Some points:
tensor([16, 49, 19, -13, 9, 65, 52, 4, -45, 43, -33, 25, 6,
        67, -7, 45, -2, 35, -39, 15, -24, -1, -2, -22, -65, 2,
        -37, 46, -27, -25, 12, -7])
tensor([32, -36, -28, 14, 3, 17, -81, 31, -41, -11, 9, -11, 48,
        27, -52, 42, 73, -14, -64, 16, 9, -68, -22, 53, -59, -39,
        13, -23, -24, 4, 42, -54])
tensor([15, 8, 13, -53, 16, 23, -10, 16, 61, 23, -43, -42, -43,
        -9, 1, -51, -15, -32, -12, 15, 18, 31, 6, 9, -51, -39,
        -22, -13, 11, 22, -50, 1])
tensor([-15, 18, 15, 15, 39, -17, 14, 16, 37, 24, 8, 27, -5,
        11, 3, -18, 17, 16, -14, 53, 45, 14, -42, -5, -8, 13,
        -1, -71, 5, 0, 23, -9])
tensor([21, 9, 31, 20, 46, -22, -27, 3, 50, -25, -34, 6, -26,
        66, 22, 8, 2, 2, 4, 28, -41, -71, -24, -82, 41, 20,
        -30, -9, -15, 23, 28, -20])
tensor([39, -5, -11, 7, -11, 19, -22, 18, -71, 51, -8, -17, -1,
        -47, 38, 39, -9, 7, 62, 25, 14, 33, 15, -36, -30, 71,
        46, 12, -22, 13, 80, -79])
tensor([17, 1, 7, -18, -1, -11, 32, -23, -10, 7, 21, 12, 0,
        27, -38, 19, -21, 17, -4, 14, 8, -5, 40, 3, 6, 1,
        -17, 23, -9, 1, 26, 3])
tensor([18, 6, 25, 7, -14, -20, -25, 28, 11, 15, 35, 10, 8,
        -11, -21, -29, -21, 8, 1, -34, 0, 1, 4, 15, -23, 7,
        -11, -16, -16, -14, -35, 8])
tensor([-72, -31, -16, 29, 28, -22, 16, -35, -17, 34, 4, -22, -33,
        -49, 11, 22, 38, 3, -18, 29, -9, 3, -11, -68, -7, -32,
        25, -16, -28, 1, -2, -45])
tensor([46, -7, -17, -25, -40, 38, 26, 57, 48, -58, 0, 34, -30,
        -9, 30, 61, 17, -15, 36, -57, -75, 11, -36, -41, -6, -23,
        -27, -65, 20, 57, 18, -61])
tensor([-5, 41, -23, -17, -21, 22, -15, -25, -37, -23, 10, -10, 13,
        -16, 52, -21, 0, -24, 42, -18, 1, -79, 12, -39, 28, -12,
        23, -50, -17, -37, 62, 37])
tensor([-26, 11, -65, -30, 4, -20, -39, -33, -17, 15, 5, 25, 9,
        32, -34, -29, 7, 40, 30, -31, -19, -19, 34, -26, -36, -2,
        -33, 30, 54, 13, 14, 8])
tensor([6, 20, 8, -30, -39, 24, 1, -1, 16, 52, 16, 20, -3,
        -2, -33, -20, -28, 17, -24, 0, 15, 30, -21, -1, 31, 27,
        15, -21, 15, -28, 5, -13])
tensor([-24, -16, -64, 4, 71, 42, 89, 31, 23, 22, -74,
        22, -29, -7, -47, -17, -36, -103, 21, -26, -22, -22,
        60, 36, -33, 54, 8, -6, 62, 91, 9, -16])
tensor([4, 16, 9, 2, -26, 50, 60, 11, -37, -36, 24, -1, -30,
        31, -13, -49, 27, -8, -24, -11, 13, 36, -47, 4, 16, -16,
        13, 52, 55, 34, 39, 24])
tensor([19, -23, -25, -63, -20, 27, -2, 64, 34, 41, -39, 61, 23,
        -65, 49, 34, 4, 4, 28, 29, 50, -12, -2, 51, 45, 38,
        -26, 46, 37, -50, 22, -21])
tensor([-7, -20, 33, -41, 38, 25, -32, 4, -100, 16, 13,
        8, 13, 12, 53, 14, -39, -19, 36, -51, 19, -18,
        -80, 3, -7, -85, -20, -12, -15, 52, -29, 15])
tensor([52, 38, -28, -3, -44, 10, -16, 36, -55, 13, 60, -55, 0,
        3, 14, 25, 37, -91, 16, 64, -21, -34, 9, -13, -22, 13,
        28, -35, 57, -18, -52, 49])
tensor([-1, -52, -66, -48, 19, 80, 31, 27, -48, -14, -21, 33, -15,
        56, 6, -67, 33, 12, 8, 7, -36, 21, 15, -12, 32, -7,
        -1, -50, -50, -46, -57, -62])
tensor([28, 6, -18, 25, 3, 10, -35, -30, 7, 56, -38, 15, 3,
        18, 13, -11, 23, 84, 50, -31, -52, 14, 18, 29, -35, -27,
        -45, -12, 62, 21, -7, -2])
tensor([-17, 22, -19, -22, 10, 71, -4, -2, -5, -1, -14, 0, 8,
        -57, -32, 79, 0, 55, -38, -4, 46, -3, 28, 1, 24, 36,
        8, -35, -14, -13, -34, 25])
tensor([26, -95, -6, 42, -85, 5, 67, -74, -27, 48, 3, 60, 38,
        68, -2, 31, -11, -61, 17, 14, 5, 31, -14, 7, -26, 41,
        -24, -40, -32, -4, -4, 15])
tensor([-36, 6, -62, 43, 46, -36, -43, -21, 3, 25, -18, 25, -7,
        38, 0, 8, 14, 42, 21, -32, -84, 68, -26, 23, -23, 24,
        56, 10, 11, -1, -28, 25])
tensor([15, -14, -7, 9, -24, -6, 34, 45, -12, 15, -42, -7, -14,
        -37, 5, 21, 3, 26, -14, 3, -2, -16, -3, -10, -13, 4,
        46, -4, 1, 18, 43, 44])
tensor([25, 20, 24, -6, 31, -63, 19, -4, 16, -27, 16, -28, -22,
        3, 1, -5, -33, -17, -5, -8, 11, 19, 1, 30, -10, 0,
        -12, -21, -22, -10, 28, -35])
tensor([-60, 95, 7, -4, -39, -14, 42, 0, -25, -32, -19, -25, 38,
        13, 70, 10, 61, 6, -10, 25, -43, -17, -44, 33, -44, 19,
        -50, -1, 21, -22, -5, -17])
tensor([19, -25, 39, 51, -40, 16, 8, 38, -1, -16, -69, 14, -8,
        -35, 2, 41, 52, -13, -31, -13, -46, -14, -1, -9, 41, -16,
        16, 21, 6, -25, -33, -6])
tensor([5, 18, 55, 0, 15, 114, -21, -78, 3, -19, 25, 15, 11,
        -76, 19, 23, 41, -18, 18, 51, -55, 20, 26, 79, -1, 43,
        22, 1, -31, 11, 42, -20])
tensor([-24, -7, 2, 32, -77, -10, 3, -15, 3, 19, -32, -29, -15,
        -1, -20, -69, 9, -18, 34, 17, 29, -17, 24, 2, 38, 22,
        -40, 36, -48, 23, -26, -7])
tensor([42, -2, -22, -12, 4, 10, -9, -6, -11, -55, -69,
        -15, 56, -8, -36, 6, -101, -26, 35, 64, -58, 12,
        -70, -27, -23, -9, 38, 20, 39, -62, -16, -56])
tensor([31, 25, -21, -33, 25, -5, 35, -31, 3, -33, 31, 25, -8,
        -11, -46, 36, 33, 12, 53, 17, 38, -33, -72, -29, -12, 47,
        24, 26, -12, 55, -39, -12])
tensor([41, -52, 0, -59, 35, -19, 29, -7, -21, -19, -40, -10, 76,
        -10, 40, -35, 71, 24, -64, -35, -5, -1, -43, -2, 30, 75,
        41, -11, 56, 26, 1, -9])
tensor([-3, 2, 13, -16, 20, -34, -2, 34, 7, -6, 20, -1, 1,
        -8, 1, -6, -12, -13, -36, -29, -18, 28, 5, -2, -8, -3,
        12, 1, -32, -14, 49, 37])
tensor([-54, -12, -1, -12, 22, -40, 7, -6, 7, -35, 18, -1, 9,
        2, 10, 12, 32, -42, 19, -15, 22, -16, 12, 27, 3, -20,
        -11, 5, 21, -20, -27, -65])
tensor([47, 14, -14, 88, 76, -16, -21, -17, -51, -29, -7,
        47, 11, 0, 7, -10, 10, -49, -9, 10, 8, -1,
        -1, -27, 17, -20, -104, -59, 61, -18, -3, 14])
tensor([37, -49, 5, 0, -15, -4, 6, -7, 18, 32, 18, -25, -40,
        11, 16, -4, -12, 33, 23, 17, 4, -12, 6, 13, 3, -2,
        25, -4, -18, -10, -17, 15])
tensor([-1, 0, 24, -24, 8, 9, -30, 20, -5, -7, -1, -30, -27,
        22, -17, 11, 34, -8, 15, 6, 4, 35, -16, -5, -8, 10,
        13, 37, 15, 42, 9, -4])
tensor([5, -30, 3, -14, -20, -27, 13, 20, -19, -41, 1, -24, -5,
        7, -45, 48, -32, 29, -10, 7, -14, -20, 27, 52, 24, 10,
        -6, 3, -4, -9, 10, -3])
tensor([56, 20, -38, 57, 33, 35, -10, 26, -23, -18, 59, -13, 17,
        59, 106, -1, -4, -1, -34, 11, 26, 14, 56, -9, -7, -5,
        42, 44, -6, -19, -13, -53])
tensor([-45, -10, 36, 4, -36, 33, -34, 9, 30, -41, -32, 79, 13,
        33, -20, 26, 23, -12, 37, 24, 47, 20, 19, -13, -13, -41,
        83, -12, 41, -10, 49, 15])
tensor([16, -40, 24, -5, 17, -13, 4, -40, -10, -61, -12, -18, 34,
        0, 25, -55, -22, 20, -52, 42, -16, -13, 45, -54, -31, -54,
        -11, -23, 59, 54, -30, 0])
tensor([-13, 20, -24, 22, -24, -11, 25, -7, -14, -13, -18, 57, -9,
        -50, 22, 12, -45, -2, -48, -4, 18, -16, -12, 21, 4, -50,
        22, 40, -3, 36, -30, -47])
tensor([24, 24, -61, -55, -53, -12, -105, -16, -42, -10, -25,
        61, -53, -18, 22, 51, 15, -47, -55, 37, -9, 58,
        -2, -14, 46, 50, 0, 13, -30, 33, -4, 9])
tensor([-30, -18, 38, 34, -10, 28, -14, 55, -11, -22, -17, 39, 5,
        -9, -2, -3, -1, 24, 36, 1, -3, -17, -17, 58, 43, 69,
        47, 24, -28, 4, -14, 7])
There is one direction along which these points spread out most. Take the direction at right angles to it along which they spread out most. Then take the direction at right angles to both along which they spread out most. Go by this last direction. For each point below, how far along it does it lie, from 0 to 99? The average is 50, and the first point in the table lies past the average. One standard deviation of the points above along it is 16.
tensor([15, -18, 4, -21, 43, 15, 8, 7, 11, -54, 19, 44, 54,
        -43, -6, 8, 4, -10, 11, -23, -31, -14, 30, -41, -18, 2,
        -29, 50, -32, 8, -26, 35]) 41
tensor([43, 12, -40, 40, 10, 25, 29, -23, -19, -27, -18, 3, -25,
        -45, -25, -28, -16, 26, 2, 9, -7, -27, -41, 43, 32, -12,
        13, -24, -11, 11, 6, 18]) 47
tensor([-3, -1, 10, 42, 13, 33, 8, 57, -55, -92, -20, -42, 4,
        -37, -29, 26, -3, 24, 25, -1, 39, 94, -6, -52, -10, 20,
        -47, -32, 34, 7, -21, -24]) 33
tensor([-22, 9, -2, -35, 11, -14, 54, 0, -9, 44, 13, -13, 25,
        31, 23, 75, -15, 18, 36, 41, -24, 27, 43, 27, 74, -27,
        25, -11, 14, 18, -18, 22]) 61
tensor([-22, -56, -36, 8, 28, 55, 14, -57, 55, -38, -50, -78, -56,
        35, 43, 44, -26, -26, -15, -68, 37, -8, -46, 8, -18, 30,
        -24, 21, 58, -30, -17, 25]) 42
tensor([-1, -13, 32, 0, 29, -9, 35, 20, 3, 5, -16, 38, -11,
        -36, 25, 13, -3, -23, -4, 8, -6, -14, -9, -30, -65, 30,
        24, 20, -28, -47, -52, 33]) 50
tensor([29, 44, -11, 28, -11, 31, 13, -2, 61, 23, 63, 26, 13,
        -22, -11, 24, 11, 5, -13, -36, 1, -5, -10, -14, 30, -1,
        34, 6, 37, -14, -24, -30]) 47
tensor([-30, 1, 69, 14, 19, 38, -35, 14, -47, 59, 36, -7, 32,
        -2, -2, 13, -55, -33, -36, -15, -49, -26, -24, -35, 47, 46,
        -1, -4, 55, 37, -17, -41]) 44
tensor([-69, -77, -53, 18, -22, 50, -4, 53, 32, -25, 72, 10, 11,
        -33, 38, 7, -44, 27, -28, 67, -39, 7, -46, -4, -23, 24,
        -47, 11, 6, 34, 28, 19]) 48
tensor([-19, -1, 27, -14, -32, -15, -6, -11, -27, -8, 22, -17, -9,
        -28, -26, -17, 2, -22, -8, -68, -27, 16, 15, -11, -20, 13,
        2, -5, 0, -46, 34, -28]) 58
tensor([-5, 14, -56, 43, -49, 39, 7, -6, 67, 47, -62,
        -75, 127, 33, -12, -1, -2, -74, 11, -41, 35, 53,
        -4, -15, 34, 2, -24, 19, -111, 52, -7, 17]) 69
tensor([16, -31, -17, -17, 30, 18, 16, 22, -3, 28, 12, -9, -12,
        -53, -36, 18, 61, -18, 17, 33, -20, 36, -28, -9, 52, -30,
        -22, 75, 8, -40, 25, 13]) 47
